In the data rows, the value 500 means zero.
Some points:
[197 549 511 654 563 397 203 479 664 216 679 696 473 693 521 280 734 486 226 595 479 424 543 625 476 707 465 600 237 683 538 523 713 449 412 426 630 209 553 383 465 197 557 414 294 333 206 534 562 651 439 569 501]
[590 297 690 460 508 697 707 706 559 511 481 615 685 681 444 680 707 553 644 390 683 689 498 492 652 225 694 369 522 436 591 342 708 413 712 517 537 649 462 405 406 328 393 487 549 283 472 207 211 538 617 722 491]
[457 392 373 440 393 215 336 704 314 327 229 518 458 480 246 308 677 576 466 347 386 414 611 449 452 324 457 407 264 499 637 704 690 697 277 453 692 506 700 325 385 656 702 386 372 563 565 379 288 701 210 530 679]
[623 410 305 596 439 218 559 679 233 394 220 589 478 445 373 423 627 577 403 254 314 430 470 355 406 461 539 601 699 384 526 716 684 672 203 447 697 383 681 362 465 659 686 442 198 698 354 453 362 668 213 474 691]
[403 609 274 703 418 712 571 177 430 546 389 701 249 680 705 704 466 544 654 240 463 195 571 198 661 360 712 706 541 463 521 429 539 477 644 707 477 203 362 404 293 335 554 406 321 333 309 697 578 625 645 365 343]
[368 370 524 689 239 707 704 564 460 433 356 522 678 476 354 666 696 355 529 669 405 526 584 500 214 312 450 557 562 291 660 480 729 542 609 453 278 553 338 691 695 609 576 647 690 694 675 435 439 669 270 415 678]
[384 690 176 402 581 410 570 305 269 500 689 387 573 354 552 405 493 593 692 380 466 422 641 195 588 323 186 248 444 337 383 442 513 703 612 542 496 354 426 379 210 364 344 205 612 353 707 189 395 269 562 346 587]
[491 379 676 499 212 514 364 481 655 406 411 300 318 391 325 448 373 194 415 674 220 353 685 468 234 579 441 548 392 449 622 578 224 448 499 357 210 354 286 687 675 476 467 680 681 693 698 395 605 640 453 472 507]
[475 524 184 353 696 465 623 341 225 691 285 627 529 420 688 709 723 620 222 512 631 698 232 703 611 521 452 378 330 244 608 352 590 506 416 499 693 688 456 511 386 673 538 428 701 610 629 674 581 487 504 327 646]
[707 635 495 707 202 436 316 592 534 681 347 508 692 705 725 184 472 455 337 391 653 550 365 657 461 196 663 728 403 461 305 363 349 478 546 701 532 704 489 566 553 452 332 469 647 293 512 245 254 358 536 331 516]
[484 632 705 332 626 622 377 479 346 475 600 323 323 251 389 330 399 517 690 641 561 544 679 616 654 690 193 471 630 355 206 613 223 309 406 376 582 556 556 242 263 411 466 718 457 462 523 680 686 325 685 690 292]
[384 328 488 563 260 560 491 448 687 595 345 269 505 285 355 180 399 376 458 684 249 425 424 513 231 407 438 567 542 299 690 568 310 500 557 390 344 483 315 674 670 609 454 608 689 659 663 553 609 629 231 349 682]
[697 614 673 634 426 700 524 689 559 482 700 552 708 685 394 712 569 178 610 414 695 711 683 638 480 286 691 686 476 573 590 671 253 276 684 479 357 648 390 351 412 269 337 481 494 205 342 206 210 650 531 677 202]
[418 614 593 297 680 568 394 330 372 699 598 345 507 529 652 704 711 463 267 453 671 692 310 677 595 558 448 247 487 244 679 462 713 526 519 469 710 655 430 547 543 663 473 357 534 614 661 650 485 676 314 521 440]
[193 616 451 565 533 455 225 557 685 199 690 696 411 680 594 664 328 486 315 731 535 661 397 433 538 692 477 539 361 695 502 300 576 478 365 367 641 201 420 437 500 254 480 398 638 265 306 496 461 527 509 456 370]
[602 247 493 611 506 419 276 531 580 413 677 321 484 511 411 320 471 379 242 208 591 478 239 597 578 596 572 378 709 720 566 176 286 711 606 427 344 418 632 443 543 712 434 506 183 478 437 486 432 600 454 434 440]
[714 720 324 430 701 393 460 469 430 692 630 323 543 329 680 386 412 496 277 465 492 493 326 691 566 455 381 215 426 526 724 449 440 387 497 358 547 678 442 535 559 687 496 501 711 612 500 704 605 507 605 449 340]
[293 425 540 421 231 554 562 504 629 533 389 334 428 375 366 329 500 371 583 641 227 265 638 412 239 563 570 587 539 511 655 608 232 490 561 655 211 557 289 676 680 671 616 689 621 674 683 535 645 593 503 228 700]
[316 274 545 437 526 713 715 505 695 327 171 557 605 701 482 502 190 698 637 712 698 594 196 428 689 700 646 471 709 675 398 489 609 376 382 572 506 192 443 380 440 279 554 246 447 369 530 569 717 202 578 250 522]
[562 401 280 670 560 333 542 539 622 395 460 465 475 604 468 628 264 494 346 419 657 703 229 608 613 577 527 454 719 562 526 193 564 716 498 479 567 610 718 470 457 702 597 359 337 444 590 616 370 407 413 306 480]
[690 201 701 187 632 640 576 697 421 495 496 645 200 483 417 502 416 357 445 338 180 297 485 415 483 195 526 176 560 511 380 600 505 290 192 576 713 641 708 733 716 350 281 520 447 306 208 350 354 288 707 503 634]
[661 500 683 345 680 697 403 464 354 529 638 473 212 322 290 507 271 503 666 697 608 548 646 702 676 678 310 616 547 375 216 457 281 374 312 393 292 495 525 298 405 466 329 684 305 579 405 683 679 256 666 686 251]
[409 718 316 508 500 456 726 416 727 296 717 689 341 557 471 574 526 711 708 376 390 189 229 335 496 395 535 617 175 699 412 716 561 498 383 332 455 551 613 356 461 352 596 518 472 340 205 357 501 304 466 587 520]
[439 419 528 462 695 641 417 374 255 485 420 355 353 280 331 422 558 667 682 703 632 533 698 638 691 598 408 507 707 430 210 682 508 742 458 448 387 594 345 383 514 431 278 704 371 467 423 693 688 201 675 703 295]
[436 684 523 568 692 500 489 303 326 575 655 252 372 358 692 470 463 653 691 361 329 205 701 210 411 417 205 388 493 467 448 555 399 694 380 516 481 267 561 371 209 358 480 183 331 458 628 182 481 468 393 385 217]
[454 700 545 264 692 297 379 367 344 689 598 507 525 334 706 636 379 431 290 433 576 579 294 681 597 687 480 378 289 379 663 461 411 387 531 415 421 684 421 545 539 694 328 384 684 556 672 686 556 567 561 410 486]
[729 182 621 591 240 572 594 294 603 511 480 312 579 343 433 413 542 490 568 696 284 411 653 452 214 481 428 584 442 566 604 437 589 373 500 380 488 686 327 686 679 593 532 682 604 679 590 517 606 620 309 478 585]
[386 428 442 519 520 157 437 657 581 394 371 565 714 521 359 530 439 497 636 248 687 700 728 464 688 668 706 460 251 541 286 524 412 176 717 663 489 420 438 465 457 436 424 372 624 513 511 651 393 325 692 650 426]
Along one direction, these points spread out more than along any other. Where along it does each point below lie, from 0 to 99? 50 is the average, and the first point above lies past it. One standard deviation of the points above along it is 16.
[697 614 673 634 426 700 524 689 559 482 700 552 708 685 394 712 569 178 610 414 695 711 683 638 480 286 691 686 476 573 590 671 253 276 684 479 357 648 390 351 412 269 337 481 494 205 342 206 210 650 531 677 202] 60
[436 684 523 568 692 500 489 303 326 575 655 252 372 358 692 470 463 653 691 361 329 205 701 210 411 417 205 388 493 467 448 555 399 694 380 516 481 267 561 371 209 358 480 183 331 458 628 182 481 468 393 385 217] 60
[418 614 593 297 680 568 394 330 372 699 598 345 507 529 652 704 711 463 267 453 671 692 310 677 595 558 448 247 487 244 679 462 713 526 519 469 710 655 430 547 543 663 473 357 534 614 661 650 485 676 314 521 440] 49
[729 182 621 591 240 572 594 294 603 511 480 312 579 343 433 413 542 490 568 696 284 411 653 452 214 481 428 584 442 566 604 437 589 373 500 380 488 686 327 686 679 593 532 682 604 679 590 517 606 620 309 478 585] 21
[623 410 305 596 439 218 559 679 233 394 220 589 478 445 373 423 627 577 403 254 314 430 470 355 406 461 539 601 699 384 526 716 684 672 203 447 697 383 681 362 465 659 686 442 198 698 354 453 362 668 213 474 691] 44
[602 247 493 611 506 419 276 531 580 413 677 321 484 511 411 320 471 379 242 208 591 478 239 597 578 596 572 378 709 720 566 176 286 711 606 427 344 418 632 443 543 712 434 506 183 478 437 486 432 600 454 434 440] 50
[491 379 676 499 212 514 364 481 655 406 411 300 318 391 325 448 373 194 415 674 220 353 685 468 234 579 441 548 392 449 622 578 224 448 499 357 210 354 286 687 675 476 467 680 681 693 698 395 605 640 453 472 507] 20
[293 425 540 421 231 554 562 504 629 533 389 334 428 375 366 329 500 371 583 641 227 265 638 412 239 563 570 587 539 511 655 608 232 490 561 655 211 557 289 676 680 671 616 689 621 674 683 535 645 593 503 228 700] 18
